In the data rows, the value 128 means zero.
Here are some numbered points:
[179 144 128 128 128 174 128 128 143 182 155 152 160 155 190 191 128 148
 197 186 128 128 151 167] 0
[128 128 178 135 142 130 165 169 149 159 180 128 142 172 137 150 145 151
 150 158 186 163 178 145] 1
[155 128 191 128 144 175 171 185 138 181 195 128 164 217 128 156 128 153
 159 175 197 173 220 128] 2
[128 169 128 167 150 160 166 174 140 138 136 155 138 128 135 138 154 134
 128 128 176 156 145 153] 3
[143 153 139 165 167 128 167 159 128 133 138 178 129 137 166 143 168 165
 128 130 150 164 128 137] 4
[180 141 213 140 199 154 152 160 164 176 182 132 160 181 146 145 137 177
 172 179 149 162 179 134] 5
[178 194 153 164 183 174 128 128 129 167 128 192 157 128 184 173 162 139
 167 128 128 128 128 172] 6
[150 138 138 162 143 128 193 155 128 128 132 167 128 157 157 128 190 170
 128 128 175 164 138 133] 7
[160 157 135 128 157 176 128 132 146 179 157 132 174 153 157 159 130 128
 162 139 145 136 147 179] 8
[130 149 148 142 144 154 138 149 144 155 164 128 185 147 128 163 135 128
 156 155 157 145 173 175] 9
[128 205 128 171 128 158 158 191 128 130 128 157 146 128 128 145 132 128
 128 128 199 145 141 193] 10
[142 146 131 149 143 140 155 157 143 130 144 151 139 148 142 142 148 157
 140 138 167 174 156 140] 11
[128 174 128 144 128 188 150 168 130 160 153 129 173 140 128 172 128 128
 128 129 186 128 176 189] 12
[155 155 141 180 163 134 169 177 147 128 131 181 128 137 160 129 170 159
 137 129 151 175 139 128] 13
[171 186 132 145 174 149 135 157 141 144 128 163 128 150 150 146 168 153
 134 163 142 139 128 130] 14
[141 199 128 128 153 140 128 144 135 164 128 158 170 144 128 172 128 134
 171 155 128 128 128 152] 15
[148 132 173 129 137 173 159 142 157 147 175 128 150 168 131 150 139 139
 149 158 159 148 171 164] 16
[158 155 147 151 159 153 138 147 150 148 152 139 150 152 152 155 155 150
 150 158 147 150 142 153] 17
[199 142 189 128 161 172 128 128 157 202 183 133 195 172 131 193 128 136
 201 184 128 128 169 172] 18
New points follow, each followed by the numbers of its five nearest points above, nearest first.
[177 165 148 130 162 155 128 128 158 158 148 154 177 139 156 183 129 136
 158 145 128 128 136 170] 8 17 15 6 0
[182 157 145 128 144 239 128 128 149 226 189 128 235 182 128 237 128 128
 213 175 136 128 177 218] 18 0 8 9 12
[158 147 157 128 153 199 128 128 179 197 183 128 190 173 128 186 128 128
 208 189 135 128 169 170] 18 8 0 9 16
[148 146 148 148 146 139 153 156 160 155 148 142 150 149 139 159 146 134
 139 161 164 150 159 150] 17 11 9 16 1
[183 164 194 128 171 170 128 128 201 191 169 128 175 161 147 195 128 142
 195 167 128 128 160 173] 18 8 0 5 16
[140 162 171 159 172 128 154 140 171 128 130 167 162 161 148 139 144 162
 154 151 149 146 128 141] 17 11 4 14 13
[157 128 153 135 147 150 161 139 152 165 192 139 163 174 128 159 128 145
 169 159 150 145 172 138] 16 1 9 17 8
[167 193 177 181 184 142 128 136 156 146 128 194 148 128 156 148 150 139
 158 129 128 141 128 175] 6 14 17 4 15
[159 129 162 158 153 141 160 151 172 142 167 166 146 161 202 149 157 175
 139 189 140 170 146 134] 17 11 4 13 14
[128 148 137 147 128 165 161 176 156 128 128 161 130 128 148 137 146 128
 128 128 156 159 128 174] 3 11 10 4 13
[133 143 137 148 145 135 168 169 171 140 165 140 143 166 130 145 166 149
 148 152 170 160 153 128] 11 1 17 3 16
[128 158 128 176 128 138 185 205 128 128 137 157 128 128 131 129 153 128
 128 128 204 187 139 162] 3 10 11 13 7
[128 160 168 132 139 156 153 147 178 157 154 147 147 128 149 140 170 168
 166 150 158 158 137 169] 17 11 16 9 3
[181 128 176 134 176 128 161 145 180 142 172 136 147 177 140 142 177 191
 165 181 135 183 148 128] 5 17 1 16 11
[184 136 185 128 164 167 128 128 162 190 175 131 194 164 134 204 128 134
 192 184 130 128 161 197] 18 8 0 9 16
[154 133 164 128 152 181 137 128 195 188 204 128 189 200 140 173 128 151
 190 191 152 128 183 156] 18 16 5 9 8
[178 147 151 152 136 154 128 128 128 148 160 159 174 128 145 157 156 148
 150 134 131 143 144 165] 17 8 9 11 6
[131 170 135 182 165 128 168 163 153 146 150 128 128 163 147 158 179 170
 142 163 165 195 156 128] 11 13 17 4 7
[171 173 128 160 156 135 132 137 156 149 135 176 130 140 174 145 163 156
 145 159 128 146 128 151] 14 17 4 13 6
